Each row has a name. After each piece below comes the name of the row it's from. Each question is about the rows just above it.

G: [ 7.85  0.42  2.96 -4.88]
W: [ 8.67 -1.21 -3.85 -4.88]
R: [ 7.85  0.42 -4.82 -2.62]
[ 8.67 -1.21] => W
Where do [ 7.85  0.42 -4.82 -2.62] appear? => R

V: [-0.59 -0.77 -1.16  4.54 -7.84 -2.96 -1.93 -3.07 -0.08  3.83 -1.17  2.43]
T: [ 0.16 -1.03 -0.59 -0.77 -1.16  4.55 -7.84 -2.96 -1.93 -3.07  0.94 -1.80]
D: [-0.52  0.98 -1.59  1.04 -7.04  2.60  6.37 -0.93  0.08 -2.54 -2.09 -4.18]
J: [ 2.48 -0.33 -6.88  4.55 -7.84 -1.16 -0.77 -0.91  4.09 -2.82 -0.49 -2.59]
X: [-0.24 -1.04 -1.48  0.16 -2.63  0.23  0.46  0.63 -0.13 -0.08 -0.78 -2.50]
Which row holds [-0.33 -6.88  4.55 -7.84 -1.16 -0.77 -0.91  4.09 -2.82 -0.49]? => J
[-7.84 -1.16 -0.77 -0.91] is in which row? => J
[-0.77 -1.16  4.55 -7.84] => T
[ 0.16 -1.03 -0.59 -0.77 -1.16  4.55 -7.84 -2.96 -1.93 -3.07  0.94 -1.80] => T
Where do [-0.59 -0.77 -1.16  4.55 -7.84 -2.96 -1.93 -3.07] appear? => T

guso: [ 1.82  1.49  2.96  6.29 -6.03 -3.28 -5.07  2.90  2.67 -6.16  4.85  2.16
 -0.86 -3.30  4.77 -4.94]
neniv: [-7.83 -1.18  1.54  4.98 -2.37  4.27 -6.09 -0.50 -4.16 -7.48  6.34  0.00
 -0.15 -3.92 -4.89 -1.47]
tik: [-1.04 -1.60  6.05 -5.53  2.18 -1.44  5.44  4.24 -6.05 -7.92 -0.94  3.58
  1.63 -1.25 -3.66 -0.68]
vul: [ 1.82  1.49  2.96  6.29 -6.03 -1.74  3.35 -2.78  6.63 -4.45 -7.56 -2.40
 -0.86 -5.15  4.77 -4.94]
rek: [ 1.41  1.32 -4.39  4.38 -5.85 -4.34  6.21  3.71  3.82 -3.66 -1.75 -2.35
 -1.09 -2.51  3.83  5.87]
Sano: [ 3.71  1.32  3.82 -4.39  4.38 -5.85 -4.34  1.41  6.21  0.85 -0.01  3.47
  7.56 -5.15 -2.83  6.89]
dapo: [ 1.82  1.49  2.96  6.29 -6.03 -3.28 -5.07  2.90  2.67 -1.88  4.85  2.16
 -0.86 -3.30  5.57 -4.94]
tasi: [ 2.41 -7.07  4.37 -1.93  0.39  0.53 -3.29 -4.35  2.23  2.58  6.65 -6.53
  1.38  4.39 -5.23 -2.30]
Memul: [-6.77 -1.58 -5.00 -7.53 -6.48  6.63  3.35 -4.45 -2.40 -1.74 -7.56 -2.78
 -2.47  7.54  7.83 -6.56]
[ 1.82  1.49  2.96  6.29 -6.03 -3.28 -5.07  2.90  2.67 -6.16  4.85  2.16
 -0.86 -3.30  4.77 -4.94] => guso
The row with [ 6.63  3.35 -4.45 -2.40 -1.74 -7.56 -2.78] is => Memul
[ 3.71  1.32  3.82 -4.39  4.38 -5.85 -4.34  1.41  6.21] => Sano
The row with [ 3.35 -2.78  6.63 -4.45 -7.56] is => vul
[ 6.21  3.71  3.82 -3.66 -1.75 -2.35] => rek
The row with [-5.07  2.90  2.67 -1.88  4.85] is => dapo
Which row holds [ 3.82 -4.39  4.38 -5.85]? => Sano

Vemot: [0.26 0.18 0.34 4.89 2.91]
pofaf: [ 0.28 -0.72  0.03  2.25  1.62]
Luga: [-0.12 -0.06 -0.02 -6.94 -0.09]
rotu: [ 0.01  0.13  0.17 -5.28  3.68]
Dus: [-0.04  0.13 -0.35 -0.26 -0.43]
dosuk: [ 0.28  0.03 -0.72  3.01  6.49]
bovip: [-0.04  0.13 -0.35 -5.10  1.73]
ler: [-0.02  0.17 -0.14  6.85 -6.38]
gotur: [ 0.12  0.20 -0.12 -9.21  0.95]
Dom: [-0.35 -0.04 -0.26  0.13 -7.55]
[ 0.28  0.03 -0.72] => dosuk
Where do [-0.35 -0.04 -0.26] appear? => Dom
[-0.04  0.13 -0.35 -0.26] => Dus
The row with [-0.35 -0.04 -0.26  0.13] is => Dom
[0.26 0.18 0.34 4.89] => Vemot

lamun: [-0.39  3.31  0.19 -0.60]
zodoz: [-0.39  3.31  0.19  0.62]
giti: [-2.32  2.19  6.91 -3.80]
Mir: [ 2.19 -2.32  6.91 -1.54]
bur: [ 5.40 -2.02 -0.12  0.91]
Dufit: [ 1.40  5.78 -2.15  2.05]
supig: [-3.87  1.14  1.46  3.57]
poto: [-1.80  2.14  3.24  1.87]
muz: [-3.87  1.46  1.14 -2.73]
tuz: [-3.67  2.21  1.74  2.92]
Gegi: [ 2.72 -1.74  5.47  3.85]
[2.21 1.74 2.92] => tuz
Which row holds [ 5.78 -2.15]? => Dufit
[ 2.19 -2.32  6.91] => Mir
[-3.87  1.14  1.46] is in which row? => supig

